Rotation paths and how fast each direction turns (degrees each step):
Each turn is a multiple of 5 degrees from 10 to 175, or 0.
Each row of a path follows its step; steps can be skipped.
Rotation 1:
step 0: [-1.14, 0.31, 1.34, 2.72, 0.80, -0.54, 1.50, 2.36, -0.73, -3.30, -1.40, 1.26, 1.49, -1.96, 1.84, 1.79, 0.12, 0.10, 2.20, 0.59, 2.04, -1.84, 2.45, -1.36, -0.09, 2.50, -0.97, 0.42, -1.24, 1.26, 2.49, -1.02, -1.36, 1.69, 1.21, 0.57, 2.12, 0.53, 0.29, 0.82, 1.59, 1.23, 0.30, 1.17, -2.98, 0.41, 4.00]
step 1: [2.04, 0.48, -0.03, -3.18, -0.58, -2.41, -2.13, 1.57, 0.49, -0.60, -0.36, 0.84, 1.95, 0.81, 1.92, -0.38, -1.76, 0.08, -2.18, -1.34, -0.16, -0.61, 3.16, -0.93, 3.62, 1.32, -2.13, 1.73, 0.45, -1.04, 1.80, 1.72, 1.67, 0.64, 0.06, 1.85, 0.44, -2.08, 0.65, 0.86, 2.99, 0.50, -0.95, 2.23, -2.16, 3.11, 1.33]
step 2: [-1.73, -1.74, 3.54, -0.72, 0.33, -0.66, -1.40, 1.29, -0.62, -2.05, 1.71, 1.41, 1.00, 2.05, 0.91, -1.40, -0.62, -1.29, 0.78, -1.91, 0.61, 0.22, 3.01, 3.05, -1.00, -4.02, -0.16, 0.68, 1.23, -0.78, -2.28, 0.20, -1.73, -1.95, -1.88, -0.55, 0.30, -1.29, -0.24, -0.41, 0.11, 0.47, -1.82, 2.91, -0.54, 3.64, 1.48]
step 3: [0.21, 0.89, 2.52, -0.61, 1.64, -1.25, 1.55, -0.20, -2.29, 2.04, 2.45, -1.23, -1.21, -2.32, 1.21, -0.65, 0.35, -2.07, 1.97, -1.65, 0.42, 0.34, 0.93, 1.16, -0.63, -0.44, -0.31, 3.05, -2.65, -3.07, -1.37, -3.21, 0.18, -0.44, -0.42, 0.32, 2.75, 1.86, 0.85, -2.75, 2.35, 0.15, 0.16, -0.21, -2.31, 2.27, -0.91]
step 4: [-0.97, 0.09, 0.83, 1.20, -1.27, -1.24, -0.49, -0.34, 1.41, -0.77, 4.25, -3.14, 2.27, 0.05, 1.86, 1.46, -0.33, 0.09, 3.09, -0.16, 1.65, -0.71, -0.08, -2.42, 2.07, 1.27, 1.23, 4.80, -1.27, 0.48, -1.31, -2.62, 0.93, 1.88, 0.59, 0.92, 0.40, 1.09, -0.27, 2.06, -0.39, 0.10, 0.36, 2.65, 2.12, 0.82, 0.82]
step 5: [-0.29, 1.48, 0.24, 0.68, 5.40, -2.64, 0.15, -2.15, 0.11, -1.74, 0.00, 0.68, 3.38, 0.85, 1.24, -0.08, -1.16, 0.35, 1.10, -0.26, -0.09, -1.24, 1.98, -0.56, -2.48, 1.37, 0.81, 2.37, 0.04, 1.88, 0.45, 2.42, 2.72, 1.68, -1.38, 0.57, 2.03, -0.03, 0.74, 1.79, -0.08, 2.57, 1.14, -0.95, 0.41, 1.52, 2.50]
step 6: [0.10, -0.58, 1.71, -1.05, 0.37, -1.54, 3.21, -1.28, 1.11, -0.16, 1.36, 1.64, 1.98, -1.21, 1.99, -1.31, -3.21, 1.92, -0.17, -1.20, -1.13, -0.98, 1.77, 0.24, 1.25, 0.49, -2.68, 0.46, 0.43, -0.07, -1.69, 1.92, 1.42, -0.73, -2.50, 3.15, -1.58, -2.14, 1.67, -0.44, -1.83, -2.94, 0.67, -0.49, -0.55, 3.82, -0.91]
step 7: [-2.87, -1.25, -1.18, 1.32, 2.86, -0.51, 0.35, -0.40, -2.54, -1.15, 0.54, -1.13, 1.39, -1.55, -0.36, 1.06, -0.43, -0.11, 0.20, 1.29, 0.86, -2.36, 1.77, 1.38, 0.06, 0.30, -0.95, 2.19, 0.68, -2.23, -2.32, 0.40, -3.65, 0.52, -3.14, -2.27, -2.18, 1.09, 0.15, -2.02, -0.35, -2.63, -0.80, 2.71, -1.22, 2.47, -1.69]
step 8: [-1.97, -0.65, -0.33, -0.36, 0.45, -1.30, 1.66, 0.23, -0.81, 1.31, 0.17, -0.15, 1.32, -1.54, -0.95, -2.57, -1.33, 0.09, -1.31, 1.11, 3.43, -2.55, -0.84, -1.55, 1.22, 2.26, -4.16, 3.85, -2.36, -0.18, -0.41, -2.02, 0.10, -1.20, 0.41, -2.49, 2.79, 1.87, -0.35, -2.43, 0.55, 1.31, -0.04, 0.03, 0.68, 0.78, 2.08]
step 9: [-0.99, 0.47, -0.35, 1.79, -0.59, -4.38, -0.57, 1.23, 3.52, 1.44, -1.36, -1.07, 1.39, -0.47, 0.21, -0.83, 0.35, 2.50, 1.77, -1.16, 2.29, -1.69, 3.31, -1.70, 1.29, -0.25, -0.18, -0.09, 0.40, 0.46, -0.55, 0.99, 2.18, 0.02, 1.67, -1.33, 1.20, 2.11, 2.38, 0.73, -2.66, 1.20, -1.00, 3.67, -0.63, 0.85, 1.28]
Directions:
[-0.18, 0.35, -0.25, 0.56, -0.15, 0.11, 0.03, -0.27, 0.09, 0.74, 0.64, 0.30, -0.38, 0.28, -0.97, -0.38, 0.33, 0.20, 1.13, 0.53, 0.22, 1.63, 0.28, 0.42, 0.61, 0.22, -0.09, 0.50, -0.24, -0.18, 0.07, 0.49, -0.26, -0.46, 0.88, -0.72, 0.06, 0.92, 0.39, 0.05, 0.40, -0.16, -0.57, -0.41, 0.74, 0.89, 0.42]
70
[-0.25, -0.35, 0.22, -0.75, -0.08, -0.18, -1.00, 0.93, 0.61, 0.60, -0.48, -0.05, -0.23, -0.48, -0.28, -0.63, 0.42, -0.12, -0.47, 0.86, 0.28, 0.23, 0.19, 0.51, 0.32, -0.85, -0.05, 0.84, 0.70, -0.55, -0.47, -1.30, 0.17, -0.45, -0.36, -0.37, 0.80, 0.06, 0.59, -0.28, -0.50, 0.82, -0.55, 0.28, -0.04, -0.33, -0.45]
60
[-0.38, -0.26, 0.87, -0.79, -0.01, -0.35, -0.84, 0.66, 1.10, -0.02, -0.48, 0.76, -0.15, 0.03, 0.11, 0.13, -0.90, 0.13, 0.16, 0.75, -1.22, 0.38, 0.55, 0.11, -0.33, 0.76, 0.48, -0.04, -1.29, 0.09, 0.20, 1.21, -0.25, -0.03, -0.35, -0.23, -0.21, -0.46, 0.18, 0.43, -0.08, 0.10, 0.28, 0.02, 0.02, 0.15, -0.44]
80
[0.55, -0.30, 0.42, 0.05, 0.58, -0.26, 0.53, 0.59, -0.10, 0.21, 0.49, 0.02, 0.24, -0.19, -0.16, 0.77, 0.14, -0.53, -0.90, 0.74, 0.02, 0.45, 0.46, -0.61, -0.56, -0.33, 0.03, -0.69, -1.21, -0.30, -0.64, -1.00, -0.35, -0.27, -0.37, -0.04, -0.35, 0.78, -0.40, -0.66, 0.50, -1.20, -0.37, 0.28, 0.95, -0.23, -0.06]
85
[0.71, -0.41, -0.17, 0.65, -0.53, 0.11, -0.05, 0.14, 0.41, 0.70, -0.52, 0.04, -0.55, -0.90, 0.61, 0.49, 0.17, 0.86, 0.42, 0.11, -0.35, -0.04, 0.51, 0.05, 0.74, 0.65, 1.15, 0.34, 0.54, -0.03, 0.26, -0.61, 0.15, 1.09, 0.03, 0.50, -0.56, 0.23, 0.18, -0.79, 0.35, -1.02, -0.23, 0.30, -0.75, 0.55, -0.49]
120
Rotation 2:
step 0: [0.44, -0.11, 0.45, -1.28, 5.52, 2.58, 1.72, -1.29, 1.74, 2.32, -1.87, 0.71, 0.16, -1.56, 0.74, -0.35, -0.39, -0.02, 0.51, 2.17, 1.33, -0.63, -1.76, 1.05, 0.11, -1.93, -1.62, -0.94, 3.64, -1.10, 0.37, 0.24, -1.56, -1.44, 0.46, 2.46, -1.40, -1.30, 2.63, -2.08, 3.46, -3.81, 0.20, 1.76, 0.22, -0.54, 1.20]
step 1: [2.02, 1.48, -2.51, -0.54, -3.93, -2.30, -1.66, 3.23, -1.10, 1.13, 1.05, -0.70, 0.46, -1.91, -0.20, -1.24, 1.00, 0.04, 0.91, -0.98, -0.32, 2.17, 0.83, 2.79, 1.18, -0.42, -4.95, -1.21, 2.45, -1.65, -1.75, -0.10, 2.94, 2.92, -0.09, -1.44, -1.72, 1.30, 0.95, 0.27, -2.85, 0.61, 1.05, -0.93, 0.10, -1.75, 0.56]
step 2: [1.57, -1.67, 0.52, 0.92, -0.87, -0.75, -1.16, -1.10, 0.22, 0.45, -0.85, 1.00, -2.71, -0.20, 0.96, -1.31, 0.81, -1.66, 1.58, 0.05, 2.52, -3.36, -0.80, -0.67, -2.70, 1.02, 2.68, -4.02, 2.06, 2.22, -0.94, 0.91, -3.04, -0.40, 0.79, 0.91, 0.31, 0.53, -1.70, -0.09, 0.00, 1.28, 2.52, 4.35, 0.42, 3.63, 1.50]
step 3: [-0.03, -2.12, -2.28, 1.90, -1.47, 0.52, -1.29, 1.22, 0.06, -0.39, 2.46, -3.83, 0.45, 1.86, -1.54, 0.73, -0.83, 1.59, -2.94, -1.34, 0.44, -0.77, 0.14, 1.00, 2.28, -4.33, 0.54, 4.51, 1.21, -1.49, -0.77, 1.80, 1.64, -3.04, -1.49, 0.95, 0.19, -2.07, -0.51, 1.32, -1.09, -0.59, 1.68, 0.19, -3.40, 0.91, -1.05]
step 4: [-1.29, 0.77, 3.01, -0.47, 1.88, -2.37, 0.88, 2.17, -1.75, 0.42, -1.60, -0.57, -2.11, 1.41, 0.07, 2.25, 0.12, 0.70, 0.42, 1.34, -0.87, -1.91, -0.25, -0.05, -1.99, -1.16, -1.59, -2.09, -0.29, -2.41, -0.07, 0.55, -2.16, -2.17, 2.02, -2.95, 2.97, 0.44, 3.06, 2.30, 2.09, -1.27, -2.44, -0.80, 2.28, 2.32, 3.08]
step 5: [-0.35, -1.40, -1.24, 1.86, -3.25, -3.75, 1.23, -1.22, -2.57, 0.30, 1.64, 2.09, 0.89, 1.70, -1.17, 0.50, 1.24, -1.68, -0.63, 1.33, -0.93, 3.96, -2.10, -0.36, 2.46, 0.61, 1.05, 0.91, -0.28, -2.30, -0.60, -3.42, 0.16, -1.72, 1.40, 2.36, -1.99, 0.54, -0.59, -3.53, -0.96, 1.12, 0.59, -0.71, -1.60, -1.90, 1.96]
step 6: [-1.52, -1.32, 0.90, -2.22, 0.59, -0.47, 1.31, -1.61, 3.19, -3.77, 1.88, -1.05, 0.55, 2.13, -0.45, 0.29, 1.26, 0.86, -1.53, -0.14, 3.47, -1.51, 1.45, -1.79, -0.28, -1.61, 1.27, -4.48, -0.51, 1.06, -1.32, 0.50, -0.98, 4.03, -0.62, -1.17, 1.19, 1.75, -1.02, -0.91, -1.54, -1.15, -4.19, 0.61, 0.24, 0.87, 0.07]
step 7: [3.89, -1.23, -2.09, 2.12, 1.22, 0.10, 0.66, -1.44, 1.06, 0.48, -0.29, 1.01, 0.92, -1.07, -0.99, -0.70, -0.68, 1.81, -1.69, 1.39, 0.83, 2.31, 2.58, 0.00, -0.60, -0.42, 2.09, -0.24, 0.08, 0.12, 0.95, 0.82, 2.74, -3.41, -0.22, -3.17, -1.31, -0.89, -1.83, -0.09, 4.95, -0.73, 2.49, -3.82, -1.43, -1.69, -0.24]
step 8: [-2.96, 1.12, 1.24, 1.47, -0.60, 2.81, 2.70, -0.82, 3.05, -1.64, -0.23, -1.79, -0.17, -2.46, 1.06, -3.03, 2.31, -0.25, 2.93, -0.72, -2.12, 0.69, -0.94, 1.73, -1.26, -2.68, -2.37, 0.17, 1.73, -0.32, 1.43, 0.62, 0.27, -0.42, 2.52, -0.78, -0.77, 0.05, 1.82, -1.37, -1.49, 0.69, -2.57, -1.28, 3.56, 1.82, 1.37]
step 9: [1.55, -1.29, -1.39, 2.41, -0.54, -1.64, 2.07, 0.56, -1.86, 5.29, 0.91, 1.43, 0.68, -0.84, 0.66, 0.04, -2.98, -0.42, 0.51, 1.04, 1.70, 1.24, 2.04, 0.84, 0.36, -0.12, -1.26, -0.48, -0.39, 3.21, -0.22, -2.61, -0.75, 3.05, -2.85, 0.92, -2.11, 0.71, 3.32, -1.24, 1.22, 1.78, 0.78, 0.89, -2.22, 2.34, 0.12]
Directions:
[0.12, -0.16, 0.81, -0.43, -1.02, 0.11, -0.27, 0.07, -0.57, 0.17, -0.51, 0.45, 0.14, -0.26, 0.03, -0.33, -0.15, 1.54, 0.38, -0.39, 0.49, -0.22, 0.37, 0.66, 0.25, -0.47, 0.12, 0.13, -1.15, 0.50, -0.88, 0.16, -0.37, 0.84, 0.25, -0.53, -0.43, 0.49, 0.47, 0.81, -0.42, -0.89, -0.50, -0.49, -0.28, 0.26, 0.27]
145
[-0.50, 0.04, 0.72, -0.36, -0.49, -0.75, 0.61, -0.38, -0.54, 0.16, -0.12, 0.12, 0.08, -0.33, -0.22, 0.12, -0.45, 0.01, 0.39, -0.29, 0.66, 1.05, 0.37, 0.73, 0.00, 0.18, 0.35, -0.44, -0.10, 0.38, 0.42, 0.91, 0.06, -0.96, -0.17, -0.06, 0.08, 0.37, -0.19, 0.52, 1.29, 0.35, 0.13, 1.56, 0.33, -0.74, -0.42]
145
[0.13, -0.04, -0.26, -0.44, 0.62, -0.25, -0.22, 0.70, -0.46, -0.49, -0.05, -0.13, 0.89, -0.05, -0.90, -0.86, 0.48, 0.02, -0.11, -0.03, -0.21, -0.46, 0.13, 0.15, 0.20, -0.91, 0.70, -0.59, -0.78, -0.15, 0.43, -0.93, -0.56, 0.98, 0.33, -0.32, -0.32, 0.19, -0.18, -0.24, -0.01, 1.28, 0.86, 1.03, -0.17, -0.43, 0.21]
90
[-0.75, -0.01, -0.43, -0.59, -0.11, -0.21, -0.32, 0.05, -0.67, -0.70, 1.06, 0.60, -1.12, -0.21, -0.26, 0.60, -0.73, 0.61, -0.65, 0.56, -0.38, -0.26, 0.12, -0.33, -0.69, -0.50, 0.36, -0.10, -0.89, -0.56, -0.31, -0.20, -0.02, -1.17, 0.52, -0.01, 0.34, 0.60, -0.56, -0.61, -0.26, 0.30, -0.86, -0.05, -0.46, -0.16, 0.10]
40
Rotation 3:
step 0: [1.60, -0.83, -0.64, 0.03, -1.08, -0.94, -1.26, 1.32, -1.44, -1.02, -1.39, -0.66, 0.15, -1.37, 1.08, -0.91, 1.97, -0.41, -1.04, -0.64, 1.90, 2.13, -1.66, -2.13, 0.75, -1.73, 0.19, -3.25, 3.60, 2.29, -1.82, 3.51, -3.22, -2.19, 1.13, -3.52, 1.10, 2.58, 0.42, 1.45, 0.28, -2.23, 1.07, 0.10, 0.83, 1.56, 1.29]
step 1: [1.19, -2.03, 0.50, -1.13, 2.90, -1.48, -2.28, 0.29, 0.79, 1.39, -3.65, 0.40, -1.58, 1.05, -2.19, 4.05, -0.66, -0.87, 1.69, -0.62, 2.46, 2.12, -4.53, -0.98, -0.57, 0.62, 0.13, -1.73, 1.19, -0.30, -1.69, 0.10, -0.63, -0.85, 1.71, 0.62, -2.81, 2.21, 1.29, -1.01, -0.01, 0.77, -1.64, 2.36, -2.38, -1.00, -0.21]
step 2: [1.17, 2.91, 1.29, -0.97, 0.00, -0.03, -2.48, -0.98, -0.77, -0.42, -0.59, -0.59, 0.81, 1.04, 0.01, -0.48, 0.59, 0.19, 2.60, -3.19, 0.82, 1.70, -0.85, -1.21, -1.51, 0.13, 3.03, -4.35, 1.16, -0.74, -0.65, -1.59, -0.22, -2.16, 3.03, 0.07, 4.06, -1.07, 1.73, -1.00, 3.18, 1.58, 0.36, -0.31, -0.89, 2.98, 1.31]
step 3: [4.05, -0.74, -0.12, -0.66, 0.61, 1.64, 0.08, -1.70, -1.21, -2.53, -0.58, 2.64, -0.47, 0.47, 0.73, -0.33, 0.37, 0.58, 0.05, 0.37, 5.01, -1.94, -1.77, -1.47, -0.60, 3.33, -0.81, -2.01, 3.96, 0.81, 0.56, 1.37, -0.64, -3.00, 2.08, -0.52, 0.38, 1.03, 0.78, 2.20, 0.25, -0.67, 1.08, 2.24, -0.84, -2.22, 0.75]
step 4: [-0.64, -0.57, -1.87, -3.26, -0.12, 0.41, 0.23, -1.82, -2.96, 0.56, -3.09, 0.37, -0.39, 1.95, 0.04, 2.97, 0.66, -1.25, -0.98, -2.59, 0.35, 3.54, 0.52, -0.10, -0.65, 0.59, -1.97, -0.80, 0.87, 1.01, -2.94, -2.64, -1.94, -1.28, 2.71, 0.72, -1.52, 0.49, 1.39, 0.43, 4.38, -0.81, 1.08, 0.88, -1.10, -0.92, 1.64]
step 5: [2.77, -0.75, -0.92, -0.35, -1.05, -1.82, -1.07, 0.31, -1.18, -2.34, 1.77, -0.21, -0.12, -0.73, 0.25, 1.87, 0.46, -2.64, -0.20, -1.42, -1.76, 0.02, -2.37, -1.63, 0.38, -1.41, 3.36, -1.55, 4.07, -0.84, 0.29, -0.20, -2.55, 0.09, 2.61, -1.33, 1.12, 1.73, 2.91, 1.46, 0.21, 1.00, 2.35, 1.91, -0.25, 2.71, 3.28]
step 6: [1.06, -0.58, 1.90, 0.91, 1.32, -3.05, 0.11, -3.37, -1.48, -2.46, -2.20, -0.16, -1.50, -1.07, -1.81, 3.20, 1.61, -2.59, -0.44, -0.15, 3.30, 0.68, -1.87, -0.33, -0.88, 3.58, -1.73, -2.48, 0.71, -0.91, -1.15, -0.58, 0.58, -0.95, 1.75, -0.15, -0.14, 2.84, -2.49, 0.01, 0.35, 2.32, 0.71, 1.46, -1.84, 1.21, -0.80]
step 7: [0.67, 2.88, -0.37, 1.04, 0.33, 1.40, 0.02, -0.59, -1.78, -1.38, -0.42, -1.18, -0.04, 0.65, -0.28, -0.45, 0.50, 0.29, 0.30, -3.71, -2.21, 2.35, -0.03, 0.53, -1.40, -0.29, -0.60, -5.93, 0.90, 0.22, -2.89, -0.59, -0.87, -3.57, -0.52, -2.84, 0.55, 1.95, 1.97, -0.52, 2.31, -0.86, 0.48, 3.06, -1.49, 0.24, 0.98]
step 8: [2.71, 1.11, -3.29, 1.00, 0.26, -1.00, -0.23, 0.58, -0.93, 0.14, -0.18, -0.40, 1.48, 1.20, -1.30, 0.99, -1.03, -3.22, -0.69, -3.42, 4.92, 0.05, -2.12, -1.57, -2.27, 0.94, 0.05, -2.00, 2.96, -1.26, 1.39, 2.89, -0.26, -0.37, 0.83, 0.95, -1.48, 0.68, 2.58, 2.35, -1.00, 0.32, -0.69, 2.10, -0.28, -1.19, 2.00]
step 9: [0.03, 0.16, -2.71, -1.64, 2.06, -0.17, -0.91, -1.81, -1.43, -0.41, -3.01, -1.13, 0.75, -0.62, 0.52, 4.83, -0.43, -3.44, 1.60, -1.61, 0.15, -0.61, -0.52, 0.36, -0.42, 0.85, -1.01, -2.85, 2.37, 0.28, -1.49, -0.54, 3.09, -2.27, 2.35, -0.12, 1.00, -2.10, -0.79, -1.72, 3.27, 0.22, 2.23, -0.99, -0.17, 0.92, 0.33]
Directions:
[1.29, 0.85, -0.25, 0.54, 0.16, 0.20, -0.11, 0.19, -0.14, -0.42, 0.12, 0.46, 0.14, 0.12, 0.01, -0.60, -0.57, -0.26, 0.12, 0.18, -0.40, -0.04, 0.75, -0.41, 0.55, -0.95, 0.00, 0.26, -0.33, 0.16, -0.91, 0.05, -0.74, -0.24, -0.23, -0.89, 1.06, -0.10, 0.70, -0.95, -0.19, -0.04, 0.06, -0.34, 0.44, 0.68, 1.19]
145
[0.10, -0.86, 0.15, 0.80, 0.02, -0.07, 0.48, 0.22, -0.62, 0.40, -0.48, -0.26, -0.42, 1.44, -0.11, 0.22, -0.18, -0.06, -0.06, -0.02, 1.15, 0.22, -0.24, 0.77, -0.10, 0.45, -0.59, 0.92, -0.95, -0.67, -0.30, 0.11, 0.25, 0.54, 0.68, 0.27, 0.89, 0.24, 0.25, 0.00, -0.60, 0.59, -0.43, 0.71, 0.43, 0.22, 0.49]
155
[0.24, -0.56, 0.01, 0.00, -0.68, 0.68, -0.05, 0.35, -0.17, -0.42, -1.51, 0.44, 0.21, -0.19, -0.85, 0.10, 0.01, -0.22, 0.26, -0.82, -0.39, -0.14, 0.46, 0.98, 0.54, 0.33, -0.15, -0.01, 0.06, 0.64, -0.44, -1.12, 0.63, -0.26, 0.09, 0.21, -0.72, -0.03, 0.16, -0.76, -0.81, 0.36, -0.29, -0.89, -0.87, 0.13, -0.12]
140
